In the rows, zero is written as 100.
Each path below is one point turned by a fixed rotation once a step. After each direction that follows a path, write how fast that rotation turns it, in deg/step (0 if it stays still).
Each turn is a multiple of 5 degrees from 10 to 175, or 0.
Each row of a path follows its step; steps can be skipped.
Path 1:
step 7: 117  107  106  120  101  91  84  118  87  108  102  101  90  88  91  98  110  99  99  93  90  100  111  127  109  92  96  100  99  110  96  91  99  98  95  98  103  93  101  117  99  103  99  88  107  98  118  104  113  102  106  113  122  116  97  85  106  88  105  100  86  84
step 11: 98  99  93  103  79  106  81  105  104  93  126  94  84  103  96  95  105  99  110  106  112  110  97  85  125  108  98  103  112  98  116  91  99  116  123  87  92  102  106  111  109  92  90  103  121  108  93  87  98  97  103  98  102  97  103  93  87  101  95  107  100  95
step 15: 101  104  92  121  111  90  106  102  91  109  104  103  109  91  112  110  100  110  108  113  93  112  115  102  99  75  108  99  82  114  105  106  101  100  120  104  101  89  93  102  90  90  96  95  116  84  109  88  100  101  95  99  102  108  94  95  82  118  120  95  99  93
step 18: 119  90  92  101  118  113  101  115  84  107  117  105  100  104  104  81  102  87  97  96  94  90  83  108  103  91  81  93  97  84  113  96  93  95  88  91  101  98  103  111  102  89  95  97  99  95  113  98  94  106  93  101  109  104  94  110  103  82  85  76  108  86
step 20: 84  106  101  95  113  76  102  105  83  105  113  91  101  105  99  97  114  110  115  92  83  83  102  116  103  107  113  88  99  109  92  98  89  101  116  92  104  99  109  89  95  89  110  88  95  98  109  100  112  91  86  109  97  108  75  109  103  110  93  95  91  99
step 25: 88  92  104  107  122  92  106  98  93  113  99  99  104  89  98  101  101  106  104  88  96  96  80  116  95  105  101  111  98  104  76  95  107  88  116  113  92  83  105  90  100  98  124  117  98  97  88  103  84  106  102  106  107  115  106  115  109  94  101  111  112  90
step 26: 105  77  96  110  104  99  112  119  92  123  93  105  105  97  119  101  111  88  99  94  86  100  107  95  102  96  78  86  102  114  98  106  96  104  111  93  106  96  95  101  93  91  103  99  100  101  106  77  88  91  97  106  111  92  116  86  115  90  114  105  93  88
Speeds:
101  102  100  100  101  102  98  102  105  99  103  94  104  103  102  101  103  101  102  103  98  92  100  96  102  100  96  101  103  98  100  94  100  101  99  101  99  103  105  104  100  100  98  99  99  95  96  101  105  103  99  103  99  101  94  99  105  104  99  101  98  101 | 35
95  93  96  99  99  102  101  98  104  101  101  103  97  101  95  97  104  100  100  103  100  104  101  98  100  103  101  101  103  100  103  99  100  101  101  105  97  98  102  100  107  104  96  101  102  102  99  103  98  101  104  100  94  95  98  100  104  97  103  98  99  102 | 135
96  102  105  95  96  98  98  101  102  96  99  105  104  97  101  101  98  102  102  100  96  104  102  99  100  97  95  101  108  101  99  97  97  102  101  97  97  102  100  99  96  97  99  100  103  97  101  94  95  98  101  94  96  99  99  100  101  104  101  98  99  99 | 65
99  101  103  105  103  98  98  100  101  98  103  100  99  103  98  96  97  96  102  94  101  99  96  97  105  100  100  99  104  100  102  98  99  96  101  104  96  102  100  99  101  99  102  103  96  106  102  93  98  102  96  102  102  98  100  103  105  96  102  102  100  94 | 55
100  99  100  103  100  101  100  103  103  100  94  102  101  101  101  96  103  105  106  99  97  101  100  101  99  97  102  96  93  103  99  99  100  95  100  99  96  101  102  103  101  101  98  97  105  98  99  103  104  96  94  95  100  102  103  106  105  97  101  98  97  99 | 135
104  97  97  98  102  99  100  98  105  101  100  102  103  98  101  103  101  102  102  99  97  101  102  98  97  95  96  99  97  96  100  96  106  100  100  107  96  97  97  97  100  97  108  100  101  104  100  98  101  103  101  100  102  104  100  93  100  97  103  99  98  101 | 35
103  97  99  98  98  98  104  103  102  100  106  101  97  102  98  94  96  98  100  97  97  95  104  101  98  105  99  99  101  101  97  100  102  97  96  96  97  98  94  98  96  104  101  102  100  100  101  100  100  95  100  101  99  105  93  101  102  98  97  95  102  102 | 170
Path 2:
step 1: 113  111  95  119  103  90  94  93  100  92  89  109  91  83  89  90  88  101  106  97  114  117  103  100  86  120  70  115  121  111  78  108  102  94  100  103  90  101  97  86  113  119  101  109  118  124  92  103  97  95  97  100  91  107  97  104  111  100  102  81  88  122
step 3: 98  101  100  89  94  88  104  107  105  97  116  109  100  116  91  113  86  115  109  108  106  123  111  107  98  106  84  106  114  112  72  97  109  81  88  95  107  82  103  118  97  120  96  109  104  95  83  89  100  123  85  75  99  105  107  103  123  114  103  95  103  108
step 6: 102  102  104  102  105  86  109  95  109  98  113  120  86  85  99  129  88  103  107  117  97  96  124  118  85  105  80  105  93  124  73  100  104  82  94  114  90  92  93  88  101  98  87  107  93  109  95  101  90  114  85  77  98  95  105  89  100  113  94  96  101  98
step 10: 96  92  103  121  93  92  99  88  104  74  110  100  94  85  109  113  95  106  106  102  102  126  125  99  107  127  91  103  92  114  94  96  94  97  100  102  103  126  101  97  112  103  110  116  113  123  88  100  90  111  98  72  99  97  80  92  107  102  101  112  90  96
step 12: 106  107  97  107  93  108  104  113  111  98  125  109  105  103  101  114  104  81  98  106  118  113  106  95  94  111  91  100  107  115  83  106  99  78  113  93  75  106  107  122  98  133  104  122  95  104  114  101  87  97  85  82  107  111  87  97  99  108  91  105  103  87
step 14: 108  98  97  131  87  95  101  91  117  89  92  113  98  96  96  94  113  107  84  106  122  116  103  88  115  117  75  108  113  107  86  119  82  79  100  90  105  94  108  115  96  100  115  108  121  118  112  100  113  100  98  99  88  92  96  106  106  101  101  107  87  103
step 15: 108  98  107  105  91  85  107  99  116  91  112  106  107  87  85  103  85  84  96  109  124  99  97  110  97  110  79  101  110  120  88  93  100  100  99  81  89  104  85  109  96  119  102  126  99  125  113  112  89  92  87  84  97  81  114  100  101  92  86  101  85  106
Speeds:
102  102  96  103  98  101  100  94  99  99  102  99  102  99  99  97  100  99  100  106  103  102  105  97  98  97  105  105  103  102  104  101  95  105  104  101  103  97  105  100  104  101  99  101  108  99  99  99  103  99  101  102  99  98  102  97  97  99  101  95  98  104 | 110
104  97  97  102  97  102  95  101  103  98  97  102  99  98  92  100  102  98  98  99  99  93  96  98  102  105  99  98  104  99  105  101  102  99  102  101  100  97  103  93  101  103  104  102  99  105  98  99  106  96  100  101  100  103  100  103  101  98  101  101  99  100 | 110
95  99  102  100  105  99  97  97  100  96  99  98  94  97  101  101  95  103  102  105  95  105  102  99  104  104  103  99  103  102  103  102  99  98  98  98  102  98  101  100  95  98  105  96  100  100  98  97  101  103  97  102  102  101  95  101  102  96  105  98  99  100 | 110
102  102  102  100  107  110  98  103  101  99  98  101  105  99  104  97  100  96  98  99  101  103  96  101  102  103  99  100  98  106  100  102  103  102  105  104  101  98  103  100  100  102  104  95  99  94  99  104  101  101  101  97  98  101  98  100  102  102  99  98  103  104 | 85
104  106  102  100  102  98  100  96  98  98  106  100  105  103  101  104  97  105  99  98  101  99  98  98  106  101  103  99  105  98  101  99  100  98  103  95  101  100  99  100  101  93  104  102  99  99  99  100  103  102  104  99  98  98  104  103  105  102  94  104  97  100 | 70
Path 3:
step 5: 99  99  102  95  115  105  119  115  112  112  88  96  91  111  87  92  109  96  129  103  97  110  103  82  130  107  102  116  112  93  115  114  89  101  99  118  107  106  106  102  110  89  104  105  102  82  90  89  86  101  94  114  84  100  80  87  99  81  84  91  85  102
step 9: 108  110  88  90  114  86  95  105  108  104  98  106  92  98  85  83  92  108  119  96  90  91  96  97  95  120  103  117  103  69  114  96  103  109  122  96  102  102  99  91  91  117  95  94  103  69  118  104  112  119  75  104  103  108  98  112  90  100  89  92  94  89
step 11: 107  121  85  86  88  112  91  94  128  104  117  120  92  106  112  89  109  101  123  92  98  89  85  80  102  101  113  113  103  99  108  107  91  93  86  106  113  90  99  102  94  105  85  88  100  84  96  97  110  106  95  116  94  100  104  104  85  118  71  99  92  103
step 13: 103  114  109  93  75  109  105  109  100  97  102  121  118  125  92  110  113  96  116  96  99  98  90  90  89  102  112  96  105  90  100  85  96  88  121  101  110  118  93  95  76  113  93  109  90  77  112  81  108  94  107  114  83  109  113  83  97  106  86  96  103  104
step 14: 118  114  92  103  92  104  104  111  96  87  122  100  103  118  86  107  114  106  104  98  103  109  98  89  91  101  103  108  106  81  115  89  111  87  120  96  126  114  94  108  85  101  67  98  100  69  102  96  107  103  100  109  99  91  88  86  93  102  101  101  83  114
step 18: 118  88  104  115  102  96  104  114  104  120  94  114  119  111  115  99  109  107  102  111  104  94  101  89  94  90  96  93  121  91  107  117  83  106  108  103  127  107  99  86  103  108  107  113  96  81  99  104  101  103  87  105  97  106  89  78  108  110  64  85  95  110
step 19: 113  97  89  128  118  92  102  98  91  121  94  101  95  122  88  111  96  101  118  111  98  97  87  79  102  95  102  104  110  84  108  108  101  86  118  92  113  103  110  85  94  115  109  109  101  71  106  103  93  93  77  92  112  103  92  88  92  97  82  94  89  99
Speeds:
100  106  102  99  101  97  103  102  100  96  100  98  103  100  101  99  102  92  100  102  107  100  97  100  96  93  101  97  101  102  101  98  102  100  101  97  102  104  102  102  102  96  98  103  97  97  100  102  101  95  99  102  100  96  99  102  101  102  99  105  104  102 | 25
102  102  104  96  104  102  98  98  104  99  102  103  101  100  100  96  101  93  96  98  100  101  101  96  103  103  96  102  99  97  103  98  96  104  97  100  98  98  106  104  102  102  102  100  101  103  94  101  101  98  100  101  100  106  95  98  100  106  100  98  99  97 | 60
99  102  96  98  103  105  106  98  100  101  101  103  99  95  102  101  98  98  105  96  104  98  98  104  100  97  102  101  100  102  98  104  100  101  98  105  99  101  97  101  101  97  98  96  98  101  93  103  102  101  97  100  97  99  101  96  106  97  99  98  97  94 | 65
101  98  103  97  104  98  102  98  97  97  98  100  107  99  102  101  98  103  101  100  100  100  106  94  98  96  100  104  100  97  95  96  96  101  100  99  103  104  104  100  101  99  102  96  105  101  98  97  97  103  101  100  96  94  97  101  103  95  101  101  97  102 | 35
